One turn sends every row of this set to another row. A few are shown first. Where does it send the rows asked after them?
K919: [-21   1   8   9  -7  -5  -6   8   1  -2   6  -1 -16  -4   2  -3   5]
K958: [ -8   1   2   2   2   2  -2  15  -8  -1   5 -14   0 -13  -8  -3   3]
K275: [  9  -2   1  -1   1   1   7 -17   3  -7  -9  10   8  12   0  -5   1]
K571: [ -6  -7  -7 -16   0   5  10   0  11 -14   4   3  -2  -3   0 -15  -9]
K475: [  0  -1   7  -6   4  -3  -2  15   5   3  -4  -3   1   0   1  10 -21]
K766: [10 -4 -2  8  5  5  5 -7 -2 -2 -8 -4  1  9 -3  8  8]
K289: [  2   8  -2 -15  -7  -7   5   6   3  -7   3   3  -2 -14   0 -19 -10]
K208: [ -7  -4  -1   7   5 -14   5  11  -5  -5   9  -5   2 -10 -15   3   5]
K297: [-15 -10   5   4   4   3   3  10   4   2   1  -5  -8   5  -3  15   0]
K191: [  1   1  -5 -11  -7 -16   7   1  11 -15  -1  19   1   4  -2  -7 -13]
K281: [ 5 -4 -5 11  2  0  4 -9 -3 -7 -1 -5  1  2 -3 -3 17]
K354: [-11   1  13   7  -5 -10  -1  14   2   6  -2   2 -11   2   0  12   0]
K734: [ -4  -1   0 -12  -8 -15   9   1  12 -13   1  17  -6   1  -3  -8 -14]
K404: [  9   5  -2  12  -2 -12   2  -4  -7  -2  -5   1   1   1  -2  -2  15]
K718: [-16  -1   5  10  -7 -16   1   9   2  -2   8   2 -10  -7  -4  -1   9]
K351: [-13  -5   0   8   0 -17   2   7  -1  -7  11   2  -2  -3 -18   6  -2]
K110: [-20 -14   0   5   4   6   1   7   4  -6   7  -7  -6   5  -8   8  -1]
K892: [  7   9  -3 -14  -5  -4   2   6   2 -11  -1   4   3 -12   5 -19  -6]
K52: [  2   1   2  14  -5 -11   3  -9   1  -3  -7   8  -7  12   0   2  12]
K552: [-17  -1   7   2  -8  -4  -8   6  12  -2   5   2 -14  -2  12 -10  -5]
K332: [-5  2 10  3  0 -6 -2 15 -2  6  0 -2 -5  3 -5 15 -9]
K496: [  5  -1   2   2  -3   0   5 -19   4  -8  -6  11   3  10   4 -11   5]
K594: [ -6   1   4 -13 -10   4   3   3  13  -6  -3   6 -13   0  11 -15 -11]
K963: [ -9  -8   1   3   6   6   4  13  -2   1   5 -14  -1  -7  -6   5   5]
K674: [  7   3   1   1  -2   5   5 -17   1  -6  -6   5   4   4   6 -15   8]
K524: [  5   0   4  10  -2   3  -1  -5   0   3 -11  -1  -7  10   7   5  12]
K146: [ -8  -3  -1   1  -1 -24   1   6   8  -9   8  11   0  -2 -10   0 -13]
K91: [  5   0   1 -21   0   3  10   8   8  -6  -5   4   0   2  -1  -2 -22]
K735: [ 12   6   6   0  -4   3   2 -13  -2  -1 -11   7   3   5   8 -11   4]
K859: [ 13   5   3   0  -2  -5   5 -14  -2  -3  -9   9   8   7   1  -8   1]
K421: [ -6   4   2 -12 -11   4  -2   1  12 -10  -4   9  -9   1  17 -14  -6]
K409: [-15 -17  -6  -4   6   4   3   1  12 -11   8  -6   0   1  -2  -2  -7]
K994: [ -5  -9 -10 -14   1   5   7  -4  13 -20   2   6   2   2   1 -12  -6]
K450: [ -2   4   0  -4   1  -7  -5  12  -1  -2   7 -10   2 -18   1 -13  -6]
K77: [  9   2  -1 -17   0   2   4   7   6  -6  -9   7   4   2   4   0 -17]

K734 goes to K571
K297 goes to K718
Now find these:
K275 goes to K496
K958 goes to K332
K404 goes to K766
K409 goes to K552
K77 goes to K191

